Here are some points, each followed by its number:
Array([ 0.57,  0.70,  0.77,  0.42, -0.40, -0.81,  0.32,  0.13,  1.71, -1.36,  1.48,  1.82, -0.20,  0.60, -0.55,  0.13, -1.77,  1.85,  1.76,  1.71,  1.63, -1.03,  0.26,  0.95]) 0
Array([-0.93,  0.41,  1.07,  0.52,  0.20, -1.70,  1.82, -1.56,  0.41, -0.47, -1.11,  0.33, -1.10,  1.60, -1.74,  1.63, -0.88,  1.05,  1.36, -0.19, -0.06,  0.47, -0.34, -0.65]) 1
Array([-0.53, -0.19,  1.86,  1.91,  1.69, -0.41,  1.62, -0.47, -1.38, -0.07,  1.78,  1.82,  1.49,  0.50, -0.75,  1.73,  1.22, -0.35,  0.86, -0.58, -0.36,  0.07,  0.16, -1.15]) 2
Array([-1.92, -1.99, -1.62, -1.58, -1.70,  1.88, -1.77,  0.73,  0.02,  1.83, -1.71, -1.57,  1.79, -1.89,  1.84,  1.23,  1.81, -1.74,  0.96, -1.88,  1.03,  1.76,  1.95,  1.45]) 3
Array([-0.93, -1.89, -1.03, -1.38,  0.49, -1.60,  1.42,  1.73,  0.71,  1.43, -1.51, -1.57,  0.69, -0.80,  1.84, -1.46,  0.52, -1.64, -1.13, -1.48,  0.83, -0.53,  1.95, -0.95]) 4
Array([-0.13, -0.09,  1.76,  1.71, -1.80, -1.01,  0.82,  1.73,  1.01,  0.63,  0.98, -0.57,  0.49,  0.60,  0.95, -0.17,  0.22, -0.74,  0.86, -0.88, -0.26,  0.07,  0.16,  1.55]) 5
Array([-1.92, -1.99, -1.52, -1.38,  0.79,  1.88, -1.77, -1.66, -1.88, -1.56, -1.71, -1.77, -1.80, -1.89,  1.84, -1.76,  1.61, -1.64, -1.53, -1.78, -1.66,  1.66,  1.95, -1.74]) 6
Array([-1.52, -1.49, -0.83, -1.18,  1.19,  1.48, -0.97, -1.46, -1.08, -1.76, -1.41, -0.87, -0.60, -0.20,  1.65, -1.66,  0.82, -0.65, -0.83, -1.18, -1.76,  0.67,  0.86, -1.54]) 7
Array([ 0.37,  0.80, -0.03, -0.28,  0.49, -0.41, -0.67, -1.36, -0.48,  0.73,  0.58, -0.87, -0.40,  0.60, -0.75,  0.93, -0.08, -0.35, -1.03,  0.41, -0.56, -0.73, -0.14, -0.35]) 8
Array([ 0.37,  0.90, -0.63, -0.08,  0.30, -0.01,  0.02,  0.53,  0.71,  0.23, -0.61,  0.83,  1.09,  0.30, -0.45,  0.13, -0.28,  0.05,  0.27,  0.51,  0.73,  0.17, -0.44,  1.35]) 9
Array([ 0.47,  0.60, -0.53, -0.18, -1.00, -0.91, -0.08, -0.37,  0.12,  1.63,  0.58,  0.33,  0.30, -0.70, -0.25,  0.13, -1.08,  0.05,  1.06,  1.11,  1.43,  0.87, -0.94,  0.65]) 10
Array([ 0.37,  0.90,  0.87, -0.08,  0.79, -0.51,  1.32,  0.83,  0.41, -0.67,  0.48,  0.33, -0.30,  1.10, -0.05, -0.66, -0.38,  0.65, -0.63,  0.91, -0.06, -1.83, -1.63, -1.84]) 11
Array([-1.03,  0.31, -0.13,  0.72, -1.40,  0.59,  0.12,  1.03, -1.28,  0.63, -0.21,  0.73, -0.10, -0.40, -0.85,  1.13,  1.81,  1.45,  1.16,  1.71, -1.46, -0.33, -1.44, -0.35]) 12
Array([-0.03, -0.69, -0.33, -0.68,  0.89,  0.39, -0.37, -0.66,  0.51, -0.97, -0.31, -0.07, -1.50, -0.99,  0.45, -1.26, -1.58,  1.75, -1.83,  1.41, -1.66,  0.47, -1.34,  0.05]) 13
Array([-0.23,  1.00, -0.83, -0.18,  0.99, -0.21, -0.17, -0.56, -0.18, -0.07, -1.11,  0.53, -0.40,  1.60, -1.64, -1.66, -0.78,  1.55, -1.33,  0.61,  0.63,  1.26, -0.84,  1.55]) 14
Array([ 0.67,  0.70,  1.47,  0.42,  0.00, -0.31,  0.12,  1.23, -0.88,  0.63,  1.78,  1.82, -1.70,  1.00, -1.54, -0.86,  0.12,  1.25,  0.76,  1.01,  1.43,  1.26, -1.14,  0.35]) 15
Array([-0.33,  0.60, -0.53,  0.52, -0.80,  1.38,  0.52,  0.13,  1.31, -1.56, -0.31,  1.42, -1.10, -0.99, -0.45,  0.63,  1.31,  0.75,  0.86, -0.09, -0.06,  0.37, -0.14, -1.54]) 16
Array([ 0.57, -0.69, -0.83, -0.08,  0.99, -1.70,  1.72, -1.66,  0.81, -0.97, -0.51,  0.33,  0.40, -1.09, -0.55,  1.13,  0.02,  0.35, -1.23,  0.01, -1.86, -0.13, -0.34, -1.15]) 17
Array([ 1.37,  0.11,  1.76,  1.91,  1.19, -1.31,  0.82, -0.86,  1.01,  0.53, -0.01,  0.92,  1.69, -0.60, -0.25, -0.76, -0.78, -0.25, -1.63, -0.09, -1.26, -0.73, -0.14, -1.64]) 18
Array([-1.92, -1.99, -1.13, -1.08, -1.30,  1.68, -1.77,  1.63, -1.78,  1.83, -1.71, -1.77,  1.79, -1.69,  1.74,  0.73,  1.31, -1.54,  0.37, -1.88, -0.46,  1.26,  1.75,  1.25]) 19
Array([-1.62, -1.19, -1.13, -0.58, -1.40,  1.38, -0.77,  1.63, -1.08,  0.63, -0.71, -1.27, -0.90, -0.30,  0.75, -0.47, -0.18, -1.54, -0.43, -1.48,  0.53,  0.67,  1.55, -0.25]) 20
Array([ 1.17,  0.01, -1.03,  0.62, -1.50, -0.01, -0.67, -0.76,  0.61, -1.46,  0.68, -0.17, -1.20,  0.40,  0.85, -1.36, -1.28, -0.55, -1.23, -0.78, -1.16, -1.23,  0.16, -0.55]) 21
Array([ 0.97, -0.59,  1.27, -0.28,  1.29, -0.61, -0.27, -1.66,  0.61, -1.36,  1.18, -0.77, -1.70,  1.40,  0.35, -1.06, -0.98, -1.04, -1.63, -0.58, -1.26, -0.73, -0.34, -0.35]) 22
Array([ 0.77, -0.49,  1.17,  0.32,  1.39, -0.71, -0.67, -0.86,  1.01, -1.56,  1.78, -0.67, -0.60,  1.20,  0.45,  0.03, -1.18, -0.35, -0.03,  0.01,  1.23, -1.03, -0.44,  0.65]) 23
Which two points above are nearest to each new point, looking only along the 8 directions in which the numbered points spread most? Their numbers follow each, nearest first.
Array([-0.63, -0.19,  1.76,  1.22,  1.79,  1.68, -0.87, -1.46, -1.68, -0.17, -1.11,  0.83,  0.49, -1.09, -0.45, -0.66,  1.71,  0.35,  0.76,  0.01, -1.86,  1.56,  0.06, -0.95]) 8 12
Array([-0.33,  0.41,  1.37,  0.12,  0.00, -0.31, -0.67,  0.43,  1.61,  0.43,  0.48,  0.43,  0.40,  1.60, -1.34, -1.86,  1.51, -0.94, -1.23,  0.21, -0.16,  1.36, -0.54,  0.95]) 8 9
Array([ 0.17,  0.60, -0.43,  0.12,  0.49, -0.71, -0.37, -0.37,  0.12,  0.03,  1.28,  0.92,  0.10,  0.10, -0.45,  1.13, -1.77,  1.25, -1.73, -0.88, -1.56,  0.87, -0.94, -0.15]) 8 9
Array([ 1.37, -0.89,  0.07,  0.32,  0.79,  1.38, -0.87,  1.23,  0.71, -1.56,  0.19, -0.47, -1.00,  0.50,  0.55, -0.66, -0.58, -0.94, -1.53, -0.98,  0.23,  0.67,  0.76,  1.15]) 21 23
Array([-0.33,  1.10, -0.13,  0.42, -0.80,  0.69,  0.52,  0.83, -0.58,  0.33,  0.28,  0.53,  0.59,  0.20, -0.55,  0.43, -1.18,  0.55,  0.66,  0.81,  1.23, -1.53, -1.44, -1.84]) 9 11
Array([ 0.27,  0.60, -0.23, -0.38, -1.60,  0.89,  0.22,  1.53, -1.18,  1.53, -0.41,  0.53,  1.19, -0.80,  0.55,  1.03, -0.08,  0.75,  1.36,  0.41,  0.73, -1.63, -0.84, -1.15]) 12 9
Array([-0.23, -0.09, -0.23, -0.18,  1.39, -0.81, -0.08, -1.36, -0.48, -0.27, -0.21,  0.63, -0.70,  0.70, -0.35, -0.47,  0.42, -0.55, -1.03, -0.98, -0.66, -1.13,  0.36, -0.65]) 8 22
Array([-0.13,  0.21,  0.77, -0.08, -0.80, -0.61, -0.37,  1.23,  0.81,  1.03,  0.48,  0.13,  1.09, -0.10, -1.15,  0.93, -0.08,  0.05,  1.16,  0.41,  1.73, -0.83, -0.94,  1.35]) 10 9
Array([ 0.17, -0.19,  0.17, -0.48, -0.70, -0.21, -0.67, -1.56, -0.08,  1.03, -0.71, -0.27,  0.40, -0.70, -0.45,  1.53,  0.42, -0.55,  1.06, -0.68, -0.06,  0.27, -0.24,  1.25]) 9 10
Array([ 1.66,  0.90,  0.97,  1.12, -1.20, -0.71,  1.32,  1.63,  0.71,  0.33, -0.51,  1.32,  1.09,  1.50, -1.05, -1.26, -1.28,  0.75,  0.37,  0.71,  1.13, -1.33, -0.74, -0.45]) 11 0
Array([ 1.56, -0.69,  1.37,  0.42,  1.79, -1.21, -0.08, -0.56,  1.31, -0.67,  1.28, -0.57, -1.40,  1.30,  0.15,  0.83, -0.38, -0.35,  0.37,  0.51,  0.53, -0.63, -0.34, -0.15]) 23 22
